name the system of each run:
run 1, U (10 x 18):
[[-15   0  38  -5 -17 -19 -24 -22 -17   9  -4   7  19  18 -16  -9   0 -29]
 [ 19  18 -35  11   9 -11  20 -16  26  27   1 -11 -15  -6 -24 -13   4  14]
 [  2   3  -6 -10  -4  25  -5  22  14 -57  12  20   6 -13  22  -3   4  -4]
 [ -4 -45  35  11   2   5   8 -18 -34  10  -4 -10  -2   8 -14   3   8 -20]
 [ 29  13 -32 -15   7 -17   4   1   1  25 -24 -17   5   3  10   4 -32  29]
 [-17  13   2   2  -4  10 -28  20  33 -20  11  34  18  13  -3  24   9 -16]
 [-23 -28   8  11  -9  11  20 -16 -16  25  18 -13 -15 -20 -15  -5  35  16]
 [  9  32   4 -26   5 -18  26  14 -13 -17 -20  -4 -13 -12  26  -4 -32  14]
 [ -6   4  11  31  14  -6 -38  13  12  -1  10  -5   5  32   3   6  -1 -40]
 [  3  -6 -22  -2 -29   5  -7 -29  -7  29  21  -9  14 -21 -12 -29  16  24]]
run 2, X (10 x 18):
[[  6  18 -22 -25 -11   7  16  -2  -7 -30   5  -7  -3 -31  15 -24   0  33]
 [-11  -4  37  -7  19  -8  -6  -2 -25 -15 -17  -5  11  22  11  -8 -28 -34]
 [ 48 -13 -27  36   6   4  -3  -2  10  23   9 -13 -11  -6  -2   5  -1 -13]
 [  2   4 -14 -31 -19   6   2 -11   9 -13   9  30  31  21 -23  -8  -1  27]
 [-27 -26  29   3  21  -5  26  -4  10  -2 -31  -5 -25   3 -13   9  15 -13]
 [ 11  10 -30   1  11  17   2  15 -15  18   6  -5   0 -40  17  32 -17  22]
 [-11   3  26  -6 -27 -12 -35   7 -18  -1  15  15  23  34  -5  16   2  -4]
 [ -7   2  -2  28  -5 -16  15   1  30  20   6 -22 -38   5   2 -25  28   2]
 [-16  28 -19 -29   1  16  -2  -3  12 -19   0  13  22 -39  18 -18 -19   6]
 [ 10 -20  36  11   0 -11 -19  -9 -32 -32 -16 -11  -7   2  -3   4   4 -34]]
run 3, U (10 x 18):
[[-13  11  20  -1 -25  -1   8  -4  35  34  -7  27  -2 -28   9   3  -2 -27]
 [  2  11  -5  14  -2 -19 -10   2   0 -28 -10 -23 -38 -20 -10   7  37  12]
 [-18  11   2 -13  28   9   5  -6 -30 -31  20 -11  19  19   2 -30 -17   2]
 [ 33  -5   7  18  -6   7  12  -6   1  38  15  13   6  -1   7  -5 -27 -35]
 [ 33 -17 -16  -1 -36 -15 -24   1  22 -15 -21  -3  -8   0   3   4  24  19]
 [-39 -11   3 -25  23  10   2 -15   7 -31 -18   9  19  10 -27  -6   9   5]
 [  5  -3 -10  14  34  22  27   5 -18  29  12  -3  -4 -28   1  23 -22  -7]
 [ 24   2   7  -2 -35 -11 -19  31 -15  -4   7   1  -4  16  31  23  -5  18]
 [-41  -5  23 -10  -9 -20  -6 -13  21  17 -13   1   8  36 -13 -18  14   0]
 [-13  31 -24   5  21   6  15 -12  19  15  -1  -7 -11 -51  -2  -9  -2  -3]]
run 4, A (10 x 18):
[[  1  20   1  20  18 -19 -12 -15  21  22 -11 -15   1   6   4 -31 -21 -38]
 [ 42 -18 -24  17   7  12 -15  -5   8 -23 -16   1  -4 -29 -11  23   6 -14]
 [  4 -12  20 -16  12   1  25  -7 -31 -42   0  10   0  24 -26   3  -4   1]
 [ -8 -20   6  13  23  -2  24  16  17  40  -4  -8  -4  43  10  -1 -17  -3]
 [  4 -32 -23 -12 -12  28 -18  11  16  12 -13  13  23 -17  15  28  -4  21]
 [-40   9  24 -23 -24  -5  -1  -9 -12 -11  10  15   3  -1 -24   8  31  19]
 [-19  37  -4  17   5  -7  22   9   7  37  29 -11 -22  -6  14 -16  -1   5]
 [ 24  12  -8   4 -21   8 -33  12  -3  -9   5  -2  11 -34  39  -1 -16 -14]
 [  8   0  16  -4 -20 -27 -18 -30 -18 -31 -19 -15 -10  -1 -21 -22  22  -6]
 [ 13  24 -22  12  39  -9  27 -18  12  10   2  -8  -8   8 -26 -20 -17 -13]]
run 5, P (10 x 18):
[[  8  -8  -9   6  -1   3   5 -11  27  50 -24   7   0 -30  -4  18 -12 -12]
 [-10  12 -20 -10  17   2 -28   5  -5 -38  -4   7  14   4 -28  36  10  16]
 [-28  -6  29   3   5   2  37   2 -21  -1  28  -4 -16  26  -2 -23  13   4]
 [ 14  11   2  -3 -14   3   9  18   3  37  -3   7  -1 -25  43  12 -34  -4]
 [ -4  10  -7   3 -17 -21 -58  -1  16 -20 -17  -6   7   4  -8  11  22  -1]
 [ -9  11  -9  10  21  -6  27 -27  -8   2  18 -21 -14   6 -30 -40  13   8]
 [ 32  10   3  -6   3  20  25  13  -9 -14  12  25   6 -19  23   3 -36 -21]
 [ 10 -41  12  15 -24  -1 -35  14  10 -14 -19  -8  -8  11  17  15  26  -6]
 [-14 -11 -18 -12  17  -9  10 -28   0  30 -23 -25   9   8 -20 -21  -4  26]
 [  0  25   2 -11  11  15  15  -1   8  -6  16  45  21  -2 -22  21 -20 -22]]
run 6, K (10 x 18):
[[ 35 -24 -18  -8   4  29  26 -20 -20 -17  10   9  13 -22  -7 -14 -13   2]
 [ -1 -34  38   4   3   4  18  15   7  -2 -13  19  -6  31  10  11  -7 -31]
 [ -9 -27 -29  -1  17   7  -9  18   8  22 -14 -22   6  17  15  16  -4  36]
 [-22   4   5 -35 -25   4 -13 -19  -7   8   4  26  40  -1 -17   1  -2  15]
 [-35  25  22   8  -3  -8  22   9  11  16  12  11 -32 -18 -11  22  23   1]
 [ -4  24 -15  -3   2   9 -10  17 -10 -25  13 -20  -5 -32  43 -18  -9  14]
 [  5  14  27   8 -20 -32 -33 -16 -10  -8  -3  -9   3  17  -2 -24   2 -29]
 [ 38  20 -27  24  16 -17  10  -7   5  19   2 -14 -22   2 -26   8   0   3]
 [ 32 -16 -14  -7   1  29  12  -7   8 -42   9  28  17  -8  -5 -14  -7 -12]
 [ -6 -51  31  14   6   3  14  -2   3   6 -24  -8 -16  13   1   3   9 -24]]
run 7, P (10 x 18):
[[-34 -21  26 -12  14  -9   5 -15 -16   6 -24  -2   6  23 -32  13   9   0]
 [ -6  17  -4   6  12  10  23  15  -6  47  31  14   4  10  -7  30 -18  10]
 [-22  21   3 -14 -30   6 -25  27   4 -14  21  15   7  -9  25  13  12  19]
 [-23  23  20   5 -16 -31   3 -13   3   8  -9 -24 -33 -16   4 -26  23  -1]
 [ 26  43 -18  12  27 -13  -4  -4  -9   4   2 -16  -2 -14   6  -9 -35 -21]
 [ 31 -11  -1  19 -13  10 -29   0 -10 -38  26   4  12  15   2 -17   9 -21]
 [ 25 -43  -8  -2 -16   6  28 -17   8   4 -13 -11 -12  -2   4 -33  11  16]
 [  6 -12  -8 -20  21   7   6  -4  28  -4 -46  20  17  -7  -5  16 -26 -13]
 [-22 -29   7  15  21  18 -15   3  -5  -4   8   6   6  14 -31  37  23  -8]
 [-17  -5   2 -20  -6   9  29   7 -34  25  19  -2   3   7   1  10  -3  44]]
run 8, L (10 x 18):
[[  8  17 -26 -15   9 -12  10  13  22 -22 -35  -9 -22 -19   8  13   2  27]
 [-33   8   8   0  40  10 -13  -5 -15 -24  10   0  21  17 -16  -4  -9 -22]
 [ 27  -8  13  30 -24  -7   1  -6 -23  43  25 -10 -13   1   0  -1   3 -12]
 [ 16   5 -14 -33 -28   1  14  16  16 -16  -9  16   5  -2  28  -8 -11  34]
 [-32 -17   6   3  20   4 -13 -15  30 -27 -21   0   5   8 -19 -13  25 -21]
 [ 18  14 -13  22  23   0   7 -11 -23  32   6 -19 -11 -32 -14  18 -14 -11]
 [ 12   6   9 -18 -22   6   0  26 -23 -17  24  25  15  22  18  19 -16  17]
 [-23 -35   9   7 -10  -6   2  -4  30   8 -10 -13  -9  30   7 -32  26   4]
 [ -1  21 -20  -9  11   0  -1 -19  12  19 -24  -3   6 -54  -2   1 -18  -7]
 [  9  20   6   5   0  -2 -20  14 -18 -38  20  18   0  11 -23  38  10  -6]]
run 9, X (10 x 18):
[[ -8 -11  18  -4  24  -8   3   7 -47  -5  -8 -32  -2  25  19  -5 -22   8]
 [ 21   9 -15  28   6  -1 -13  -1  15  52  12   1  11   5   3   4 -22 -25]
 [  9  -2 -14  -8 -32   3 -14  -9  33 -26   6  31  10   2 -26  -1  30   8]
 [-32 -13  17 -17  16  -3  37  -8 -15 -23 -13 -14 -21  -2  -5 -16  14  17]
 [  4   9   2   3  25  11   6  15 -18  26  -7  -6   2 -27  28  23 -41 -15]
 [ 27  -6  -3  15 -28  -4 -47   8  -2  -1  16  11  18  23  -4  21   7  -6]
 [-15   1  -3   2 -12 -15  19 -16  18   6  12 -10 -13  28 -22 -37  32  23]
 [-28  19   3 -19  21  12  28  -1  23  -5 -19  11  -2 -39  12  -6 -17 -12]
 [ 23 -19   8   6  -2  10 -31  10 -35 -29 -11  -6   3 -24  12  32  -4 -16]
 [ 23   2  -6  12  -9 -18  -1  -1 -28  23  27 -18  -1  44  -7 -14  -3  21]]
run 10, B (10 x 18):
[[ -8  -3  38   3  -1 -26  24  -7  -1  31 -24   2 -23   9 -11  14  -3 -19]
 [  1  28 -35   0  27   2 -25  24   7  -8  -5 -16   6 -16  25  15 -20  13]
 [-18 -27  13  -6 -24  15 -20 -20 -20 -11  24   8  27   9 -16 -17  24   0]
 [ 12  15  13  19  -4 -21  37   3   6  39   5  -3 -37   1  -7   5   3  -4]
 [  4  27 -16 -17   8   7 -17  19  12 -37 -10   5  14 -19  35  -9 -25  -4]
 [ -5 -42  12  13  -4   3 -23 -32 -18  -5  -3 -14  10   6 -25 -12  26 -16]
 [ 30  20 -18   6   6  -9  38   2  -3  32  13   5 -16   5 -16  15 -14  19]
 [-13   7   8 -17   0   9 -12  24  26 -44  -6  24  15  15  25  -4  -9 -11]
 [-15 -45   6  13   1   2  -5 -22  -3  18 -21 -29 -10 -16  -7  -3  29   1]
 [ 15  37 -12 -21   1  -9  17  -1 -23  22   8  13   8 -11 -14  26 -28  22]]
run 11, K (10 x 18):
[[ 16  -2 -20 -21   3   1  22   7  -2 -27 -23   3 -18 -23  -9  26   5  35]
 [-39   0  20 -13  25  14   6  -7  -1 -26   2   7  18   8   3 -30 -11 -23]
 [ -3  -8   3  35  -4  -1 -18   8 -10  55  16 -22  -6  -4  13  15   1 -10]
 [ 33  13 -15 -23 -32 -11  -5  12 -12 -20   3  12   7   9   2  12  -5  38]
 [-28  11  11  -6   8 -12  18 -16  40 -18 -10  12  -9   9 -21 -31  18 -15]
 [  1  -6 -14  20  25  19  -6  -5 -10  23  -2 -19  -3 -52  12  11 -11 -17]
 [ 23  -6  19  -5 -16  -2 -16  12 -45 -30  17   8  12  22   5  17  -8   0]
 [ -4  -1  -3   6   1 -19  25  -1  33  20   0  -7 -16  45  -8 -30  10  14]
 [  9  -1 -30  -9   1  18  -9  -9  28  14 -21  12  21 -46   6   8 -15  -4]
 [-14 -14  31  -1   1   4 -12   1 -31 -35  -3   9  -4  -2 -21  34  20 -13]]
run 12, A (10 x 18):
[[ -6   3  22   5   7 -19   2 -20 -47  12  16 -22   1  29 -19 -18  -5  -2]
 [ 40  -4 -24  16  -9  -2   9   0  36  37   0  10   4  14   7  -9 -18  -8]
 [ -5 -18  -6 -16  -3  20 -16   7  25 -56 -16  21  11 -14   3   6  16  -4]
 [-40  -7  27  -1  27  -4  23 -11 -27   5  -5 -18 -18   1 -20   4  12   0]
 [ 25  14 -16   9   4  -1   8  20  -6  48  12   0   3   6  15  26 -33  11]
 [  9 -16  -2  -9 -41   9 -35  10  10 -26  11  17  22  14  15  -5  15  10]
 [-39  -2  13  -9  -2  -7  24 -28  12   1 -10 -10 -13 -14 -14 -40  24   0]
 [ -1  42 -12   9  29  -5   2  11   5  19  -4   1  -9 -30   5  29 -26 -16]
 [ 29 -11   5  15 -16   5 -32  15 -33 -31  22  -5   0  10   9  17  10  -2]
 [  7 -19  10 -15 -15 -12  28 -28  -7   4  -8  -8   3  22  -6 -51  -1   7]]
run 13, L (10 x 18):
[[  6   3 -15  -1  -7  20 -12  24  16 -22  18  34   8   0  -8  45  12  10]
 [-40 -25   9   4  19   7  23   3 -15   8   6 -24 -19  13  -4  -4  24  25]
 [-15  21  22 -12  -6 -13  -3  -1  -4  39 -20   0   8 -18  21   8 -33 -16]
 [  7  24 -15  10 -23 -15 -50  16  16 -15  15   2   4  13   2  12  19   7]
 [-16   9  -6  -5   4  -1  25 -24 -14 -16  18 -20 -12  -5 -17 -46  19  19]
 [ 14  10  34   0  -4  -4  18  -4  -4  -8 -13  18 -11 -23  14  -5 -22 -46]
 [ 42 -21 -24  18   4   3 -31  19   3 -24  -7 -16   1  17  17  12  -3   1]
 [ -3 -25 -16 -23   9  13  17 -30 -15   7   3  -1  29  17 -28 -24  -4  23]
 [  3  -2  18   7  -9   4  25   1  29  26  -2  37  -7  -9 -14  23   0 -29]
 [ -6  -7 -24   9  13  19 -12  36   7  -9   2 -13 -12 -14  27  32  10  27]]
run 14, B (10 x 18):
[[-37  18  29   5  10  -7   4   8  -5  37   7  -6   0   6  25  -6 -22 -21]
 [ 11  18 -20  17 -21  -3 -48   1   8  13  10 -13   7 -32  22  -2   4  -7]
 [ 10  18   5  -2 -25 -15   2 -26 -22 -25  24  -1  -6  -4 -25 -33  22   3]
 [ 16  12   6  21  30   2  38  -2  10  -5   9   3 -20   5  -2 -19 -16 -35]
 [ 44 -31 -22   0  -2  19 -11   7  14 -22 -21   7  15 -11  20   7 -18 -12]
 [ 11 -32  -1 -19  -8 -15   0 -20  -7  -9 -28  -3   7  32 -34   5  13  22]
 [-27  12 -12  -6  37   4  31  13  23  20  -2   9  -4  17 -17  22  -8  16]
 [-29 -15   6  -8 -11  28 -18  27   8  -4   3  18  13 -19  27  32   5   4]
 [-15  -8  25  -3 -29 -23 -11  -6 -36  22  -3 -24 -15  -6   8   3  17  19]
 [-14  56  -6   2  13 -17  -2  -5  -8  25  21 -12   4   1   5 -21 -24  -1]]

runs to name:
run 15 (2 x 18):
[[ -4   9 -23  31  46   8   2  19  16  -6  12 -25 -17  13   8  -4  -2  -7]
 [ 12 -31  -7 -18 -29  34   5  -8  -4  -1  11  24  29 -25  12  -7  -4   8]]
  B
run 16 (2 x 18):
[[-14  17   0  -7 -22  -1 -13 -12  38  34   0  30  26  -8  -4  -8  -7 -15]
 [ -4   6   1   9  -4   0  -9   9  -4 -15  -5  -1 -27 -37 -14  44  31   7]]
  K
run 17 (2 x 18):
[[ -6  10  -3  15  -8  -2 -13  -8   3 -32  37  -9  -8  15 -10 -39  33   1]
 [ 24  -3   0  -3  -4   6  41 -11  -6   2  -4  -9 -15 -33  22 -34 -17  -7]]
  P
run 18 (2 x 18):
[[ 18 -10 -17  -3 -27 -14  -1 -34  14  -3  -5  -3  -2  -1 -29 -33  27  14]
 [-14  33  -4  -7  30  10  25  -4  28 -20   1  22   0 -11 -12 -10 -15 -26]]
  A
run 19 (2 x 18):
[[ 15 -25  -2  34  11  19  12 -12  16   8  11   8 -14 -13 -27  11  21 -29]
 [ 41  -5  -7 -19 -12   1  28  19 -12 -24 -10  12 -11  -4  16  19 -16  25]]
  B
run 20 (2 x 18):
[[-23 -39  24  -2   1   8  -3 -16  15 -16 -20   6  10  14  -3 -27  10 -30]
 [ -7  -3 -10  -3  26  -2  28  -3  11  24 -32  -6 -21 -23 -16  31  -2  12]]
  A
run 21 (2 x 18):
[[-23  39  19  -4 -14  -3  14   4  -3  16  15   3 -11 -38  29 -19 -10 -10]
 [ 17  28  20  25 -11 -31 -10  -1  -7 -17   7 -16 -34   2  -1 -15  14 -27]]
  U
run 22 (2 x 18):
[[-11  -9 -13 -11  19  26  34   3  21  -8 -17   9 -10 -46  13   5  -6   4]
 [  2 -19  25 -16  -4   0 -23   1 -39 -12 -24   5  17  -5  -4  39 -13  -8]]
  B
run 23 (2 x 18):
[[ 15 -24  -3 -14 -27  12   0  17   1   9 -14  -4   1 -22  52  -2 -13  16]
 [-20   9  18 -22  -1 -29 -29  -1   4 -16 -37   3  10  27 -13  16  -1  -1]]
  K
run 24 (2 x 18):
[[-20  47  -8 -21   6 -12 -13  11  19  15 -13  13  16  -6  10  15 -28   3]
 [-20  15   9  32  -8   3 -10  10   9   6  40   8 -20  -7 -12  14  38 -15]]
  U
run 25 (2 x 18):
[[  5 -16 -21  26  17  21 -16   0  -1 -36  16 -22 -10 -19   5 -17  22  -8]
 [ 33 -24  12 -15 -18   8  37 -23 -28  12   8  14   7  -4 -11 -12 -15   2]]
  B
run 26 (2 x 18):
[[ -3   1   5 -29   9  -7  35  22  -2   2 -19  13  -6  26   1  26 -18  30]
 [-33 -12 -11   5   5  13 -27  21  11  23  21  -6  21  31  16   6   4  18]]
  A
run 27 (2 x 18):
[[ 17  13   2   7 -29   6  -5 -17  16  -5  13  31  -1 -38 -18   4  15 -28]
 [  6  20  14   4  11 -14  26  12  -3 -49  -1  -8 -40  -3   7 -11  10  -6]]
  A
run 28 (2 x 18):
[[ 39 -16  -6   3  22  13  21   0 -20 -20 -20  -7 -12 -28  10  14 -25 -17]
 [  3 -33  10   5  20   9  -8  11  -9 -20   2   1  19  54   1  -1 -13 -14]]
  K
run 29 (2 x 18):
[[-24  -5  31  -9 -13  13  26   9  28 -24   2  31  -9  -6  15 -16  11 -21]
 [ -1 -15   4  16  12  -4  -9   6 -11  25 -25 -26 -22 -35  14  31   0  -8]]
  P
run 30 (2 x 18):
[[  0  -6  14 -10 -26  20 -23   3  -2 -24  25  32  32   3   7  -6   1 -18]
 [  8 -24   1  12 -21 -10  20  -5  12  15 -12 -13 -38 -16  -6   0  35  19]]
  P
run 31 (2 x 18):
[[ 23   4 -31  13  -1 -14 -27   7  -8  20  -9 -27 -11 -11   1  29   4  28]
 [-18  21  -1 -23   4 -10  -5 -12   1 -30   6   5  22  31 -12 -38  -4   7]]
  P
run 32 (2 x 18):
[[-29   4  16  19  28  -1  -9 -14 -24   2  -3 -25 -16 -30 -21  10  16 -22]
 [ 30  30  -2   8 -22   4  14  14 -24   5  41  14  -9 -20  15   9 -15   1]]
  X
run 33 (2 x 18):
[[ 26 -13 -31  14  27  29 -12  19  14 -16  14  11  18  15   7  17 -16  -9]
 [  0 -59  13  -5 -27  10  -1 -16  -6  -2  -2   3   9  18 -10 -11  27   8]]
  K
run 34 (2 x 18):
[[-24 -48  21   3  -3  18   4 -11  -1  11   0  -8  13  12  15 -32   5 -15]
 [ 26  -2 -11  -4 -18 -14 -11 -13  14  32 -37   2  -1 -31  -4  26  -8  -2]]
  L
run 35 (2 x 18):
[[-29  -6  15  17  16  15  23  29   1  11  22 -12 -21   8  35  -6   1  -2]
 [ -2  13  23  -1 -27 -21 -25  -5 -22  18 -10 -21  -2 -23  33 -13 -12 -11]]
  U
run 36 (2 x 18):
[[-14  -5  26  18  11   7  -6  14 -34   0  35  -7   5  32  12  -5  -7 -19]
 [ 25  -8  -7   0 -44   0  -2   0  -4  42  16  -2   5  -9  23 -11  -4  22]]
  P
run 37 (2 x 18):
[[-12  -6 -13  26   6  -7 -28  -6   8  13  -1 -16 -13  -9 -30  27  37   4]
 [-25  39   4 -14 -12   4  22   1 -16   0  41  14  -5 -18  -7  -3   9  22]]
  X
run 38 (2 x 18):
[[-36  11  -2 -36  22  -2  18  -1  -1   1 -25  -9  12  -2  15 -16 -26  22]
 [-25  -5   7  15   7  11 -40  -5  -1  27   3   6  24  -7 -16  31   2 -25]]
  B
run 39 (2 x 18):
[[-35 -10  15 -13  -4  -7  38  -6  27  27 -17   0 -16   6   3 -22  10  13]
 [-18  21  -9 -11  13  11 -25  15   4  10 -13   1  16 -40  23  29 -22  -3]]
  K
